Each path below is one point turned by a fixed rotation once a step. After each direction that follows a path, write how fast that rotation turns it, in deg/step (0 if it stays still).
Each turn is a multiple of 5 degrees from 10 to 175, or 0.
Each row of a path follows its step; steps can be skipped.
Path 1:
step 1: [  8 -31  52  -7   6 -24 -53 -78  33  -8   3  -5  32  35   7  -3  32  32
 -46  27   8  21  31  22 -28  28 -10   1   2 -25   7  15  42  -1   7  32
  28 -23  -4  11 -26  -4  15   4  21   5  -9  21  23  37   9 -49  -2 -24
  17  13  12]
step 2: [-27  -5   9   1  54 -28  26 -34  10 -29 -21  11 -14  44  11  10  -3  -7
 -14 -15  19  26 -21  15  35 -43 -22   4  32  -4  23 -11 -11  34  13  65
  42  -2 -37 -19  -7 -17 -32 -36   5   0 -22   9 -33 -54 -35   1  36 -17
  22  27 -11]
step 3: [ 32  61 -10  11  59  12  -1  21   4 -29  16  31 -21  31  19  16  34   8
  48  34  24 -21  15  40  -1 -21  14  10  -1   6 -11  24 -20 -42  -5   4
 -27  11  14 -17 -19  -2 -10  19  14  -6 -56 -18   6 -20 -23 -44   2  55
  17  38   9]
step 4: [-28  15   0 -41  -2  15  18  11  25 -25  15  -7   8  11  14  -5  64  16
 -36   7  31  -5  17  38 -33  45  31  -6 -12   5 -23   5  24   1  23  61
 -13 -19 -10  32 -48  42 -11   1 -11  26 -12  29  35  33  15  -1 -21 -23
 -28  48  13]
step 5: [-51  19 -46 -38  31  -9  37   4  11  31 -17 -47   8  62  18 -22 -16 -11
 -29   0 -17  -7  35  31   6  -9 -19 -13  16   8   6   8 -13  65  44  -4
  30 -16 -47 -17 -13   9   9   3  -3  18  -8 -25  13 -51  10  26  17  -1
  28   3  15]
step 6: [ 43  14 -21  23  58 -21  19   1  29  42   2  20  -1 -10  16 -33  26 -26
  13  40 -12  22  29  10 -29 -18  42 -40  28 -31  12   0 -30 -47  -3 -40
 -13 -17  -6   0 -30  26  36   4  13 -28  -4  -3  22 -53 -11 -21  32  12
  -8  16  27]
step 7: [ -4  29   3  12  -8  17  51  34  21 -44  60  16 -10 -46   9   8  15 -40
  -3 -27  36   4  22 -17 -33  26  17 -58  10   7  -2 -15   4 -16   0  30
 -17 -15 -12  26  -8  38 -52   5 -11   9  25  31  -3 -41  27  36   5 -41
  -1  16   0]
step 9: [  9 -42 -24 -16  -6   8  12 -14  20  71  -8  11 -17 -45 -34 -40   1 -10
   4  26  26   8   5 -13  -4   6  41 -28  24  12  43 -19 -29  10 -12 -43
  27 -21  14  23   5  44  47 -10  -8 -19  12 -30  21  33   5 -28   1 -11
 -47  24  24]
step 10: [  1  -6 -16  24 -22   8  14 -23   9 -16  -3  -4  -2 -48 -60  16 -45 -27
   6  -7  44  10  24 -15 -53  -7   3 -54 -10  -2  12   5 -10   1  18 -25
  14 -10 -24  -1  50  22 -28   1  37   3   7 -17 -13 -25   0  53  -5 -40
  21 -23 -61]
step 11: [ 54  25 -19  34 -13 -12 -12   8 -52  14  10  49   9   9 -23  11   7 -44
   8  -9  -5  21  30 -26 -25 -33 -12  18 -18  14  11  -2  29 -12  25 -37
  35  44 -12  -1   3  -2   8  -6  -1   8  49  40 -47  29  35  -9 -26  53
  17 -21  -7]
Speeds:
[ -1   9   5  -4   9  -6   3  -1  11  -7   4   7   5  -3  -4 -10 -19   6
   3  -1  -3  -2  -8  -3   5  -3  -6   8  -4  -3   0   1   6  -9   0  -3
  -1   0   9   3   6   7  -3   1  -7   6  11   4  -5   1   6  -3  13  -5
  11  20   9]
70
[ -3  -8   5  -7   6   1  -3  -1   7   6  -4   1  -5   7   2  -8   4   3
  -4  21 -14   4   2  -2   4   7   1  -3   1   0  14  -5 -13   9   8   4
  -1  -7  16  -6   2   3 -12  -5   0   3   6  -3 -15   2   3   0  -3  -1
   3  -9   1]
100
[-10  11   1   5  -2 -12  10  -7  15   5  -7 -16 -12  -3   3  14   7  -1
   6  -6   1  -2 -10   4  -6  -5  -6   1  -2  -3   9  -7  -1   4   1   1
  -3   0  -2  -4   7  -6  -2  12  -4   8   8  -3  -4   0   5   6  -1  13
   4   1  -9]
135
